The rows of D fall into several groups, which share some directions, and each row is roughly a mix of its group's hidden directions, except some rows that fit no group.
D:
[[-10 -10   8 -23  -8   5   6  19  12  -4]
 [ -6  11 -22  10  -4   9  -2  -6  10  22]
 [  5 -16  25   1   0  12   7   5 -17  -5]
 [  8  12  11  -7  -6  14 -11  -8  24  -9]
 [  6   4  25  -6  16   5  -1  16 -15  -1]
 [  8  -4   3   1  20 -16 -14  16   9 -13]
 [  2  -9 -14   8   1 -19 -10 -20   5 -14]
 [  4 -16   1 -10  -9   6 -12  -4  28  -6]
 [  6  -7  23   5 -18  13 -12   1  -4  12]
 [ -8  -6  14 -10   9   8   1  24   5 -17]
 [ -2  -4   2 -29  16  -3   8 -14   6  -5]
 [-10  27 -15 -14   0  -7   0   6   1  10]
 [  8  -5   7  14   5   7  14  10 -27   6]
 [ 19  -9 -11 -18 -15  12  13   1   5   3]
 [ -1  28  19   7   6   1   0  -8  -4  11]
 [ 13 -24  12 -11  -7 -11   8   9  -4  -9]
 [-18  -4   8  -9 -14   1  19 -10 -16  -6]
 [  3  -6  -3 -11  18 -17 -21   7  -8  -9]
 [ -5  12   2  -7 -13  16  25  11   8  -1]
 [ 26   8 -21  10   6  -1  12  -1  -1  -1]
 [  3  20  26   9   6   4 -11  -2  -2  10]
 [-24   5   8  -9 -10   2  18 -13 -11  -2]
 [ 17  16   4  -9  12  21  -7   0  14   1]
 [  3 -17   2  14  -2   1 -26  17   0   1]
 [ 14 -24  17  -3  -1  14 -11  -3  -6  -8]
 [ 15  -2 -12  20 -13   6 -13  -7  12  12]
 [ 17   5 -26   4   6  -3  17   2   5 -10]
 [ 19   9 -22   8  10  -6  15  -3   0 -10]
 [  5 -25  11  13   0   5 -17  14  -5  -2]
 [ -5   9  -8 -16   1  -5 -29  -1  14  -1]
 [  7  20  -8   7  21   0 -14   4  14   8]
 [ 10 -12  -3  17 -23  15   9  -3  -4   8]
 [ 24  21   7   0   8  -4  15  -2  -7   0]
 [  5 -23  11  11 -15  -3  11   9  -5 -13]
 [ 18   4  -6  -9  -3   7  -8  -4  19  23]
 [  0 -17  17 -25   8   6  -9   2  -2  -6]
 [  0  13   9  -7 -15  15  25   8   2   0]
 [ -6  27  -4  13   4  -6   9   4 -17   7]
 [ -2   2   0 -13  27  -3  -3   9 -21   5]
 [  8 -15  15 -14   2 -11   5   8  -9 -21]
 [-21   0   4  -9 -10   1  18 -10 -19  -8]
 [-26  14   1 -12  -2   1  13 -14  -9   4]
 [-10  -3   8   6 -10  -7 -20 -20  -5  17]
 [ 15  24 -12   6   4   2  21  -3   1   4]
 [ -2 -10  -3   6  14 -17 -25 -12  -8   1]
 [-12 -26   6  -8  -6 -10 -19  -4   0  -6]
 [  7 -23  13  11  -6   5  13 -13   7 -12]
 [ 15  -4  -2 -32  -3   4   8   1   6  -8]
 [ 16  -4   5  23   9  -6 -15  10  10   9]
 [-16  25  -6   8   4 -10  14   9  -6   8]
 [-13  11  22   6  18   1 -15   2  -9   2]
 [ -2  13   1  17  22  -7 -18   8   7  -5]
 [  2  31  -4   2   6   1 -13   3 -15   7]
 [ -1   5   0   9 -18  17   6 -16 -14  15]
 [-12  -3  11 -13   8  10   6  25   5 -13]
 [-11 -12   9 -25  -6  -9  11  -2 -10 -12]
 [ -5  15 -17  10  -5  15   0  -7  14  19]
 [-19  19  -2 -12  -3   6  14 -16  -3  10]
 [  1  21  -4  -5 -11   9   4  19 -13  15]
 [ -9 -11  11   3 -11  -6   6 -17  21 -15]
 [  4  11  -6 -10  21   4  -4  15 -17  12]
 [ 15   9 -13  -1 -14   6  26  -4  -2   7]
 [ -6   6  12 -27   4   2  19  -9  -6  -4]
 [ 18 -14  15  -8  11 -18  -9  11  -2  -5]
 [  5  21  -9  -1  -5   9  26   3   6   4]
 [-12  -6  21  -7 -12   7  -6  -2 -15  19]
 [-19  10  -2 -27   0  -2  11 -12  -3   2]
 [ 19 -10  -1  25  -1   6 -14  10   0  -5]
 [  7 -25  11 -19   4   7 -10  -5   7  -8]
 [  5  20  -9  10 -12  10  17  -9   1  15]
 [ 28  -3 -12  18  -2  -1   3 -10 -10   0]
 [ -1  -7  -8   8 -26  18  14  -7  -4   5]
 [-10  -4   7 -25   9 -11  14   7  -9 -12]
 [ -5  16   4   2  18  -5  21  -6 -17   0]
 [  5  -6  -3 -12 -22  14  16 -10 -14   0]
 [ -2  19   0  -1  18  -3  21  -5 -16   3]
 [ -8 -25  -4  -3  -8  -5 -11  15  17   2]
 [ -5   5   8   8  23 -17 -15  10   3 -10]
 [-14  -8  22  -1  -3   4 -22   0  -7  13]
 [ -4   7  -6 -17   2  -2 -30   5  11   2]
 [ -6  13 -10 -14   4  -3 -26  13   5   8]
 [ 22  -4   0  18 -17   9  -3 -10  -6  11]
 [  5 -22   3 -16   6 -15 -10   7   4 -15]
 [ -6   9   3  10  22 -10 -21   7  10  -5]
 [  0   8 -12   7 -20  -4 -19   7  -5 -18]
 [  6  17  -8  14  17   2 -18   4  13   9]
 [ 13  -4   2   8 -22  20  14  -6   0   7]
 [  8  21  -7  16   2  13  17  -3 -10   7]
 [-20   0  -6  10 -22 -18   7   1   8  -1]
 [ -2 -29   8 -11  -8  -2  11 -10   8  -9]
 [ -5   0  -7 -19  19 -16 -14   4  -8 -12]
 [  6  12  -8  22  -9   5 -19  14   3   7]
 [ -4  14 -22  19  -8   9  10 -10   7   3]
 [  2 -16  15 -23   7   5 -17   2  -7  -5]
 [  4  -3  19  -8  14 -15  -2   5 -15 -18]
 [ 10 -24  14  13  -9   6   4  -9 -10  -9]
 [ 14   4  -5  -1  17   7 -11   8 -25   8]
 [-10  15  19  10  11   0 -19  -6  -4  11]
 [  4  -2   8 -28  15 -15  -1   4   0 -10]
 [ -3 -18   0  16  16   1  -8 -23  -1  -3]
 [-12  19  -8 -24  16  -6   5  -3   2  -2]
 [  7 -16  -6  22 -16   1 -12   2  15  -2]
 [  6 -19  10 -21   9 -14  -7   9  -2 -11]
 [ -6  -2  -9 -13   3   7  22  19   3 -16]]
One row of each group comes first, with its name. Which group is each row after those in?
[  4  -8   9  23 -20  12  12  -2   4   7]
H
[  2 -12   7  19  -2   1  29  -5  -5  -3]
V
[-27  -9  10 -16  -3  -5  -9   4  11  -6]
P

[-14  -8  -9   6 -12  -2 -14 -17  -3  20]
P
[  3   5   9   2  24 -20 -15   7   6   6]
H
[ -8  -6  12   5  10  -9 -28  -9  -7   9]
P
[-11 -18 -22  -8  -4  -5  11   0   1 -17]
P
[ -5  22  -4  22  -2  -6  15   4 -11   6]
V
[ -6 -16   3   4  11 -13  -9 -15  18 -15]
V
[-10  26 -14   1   4  15   6 -12  -2   9]
H
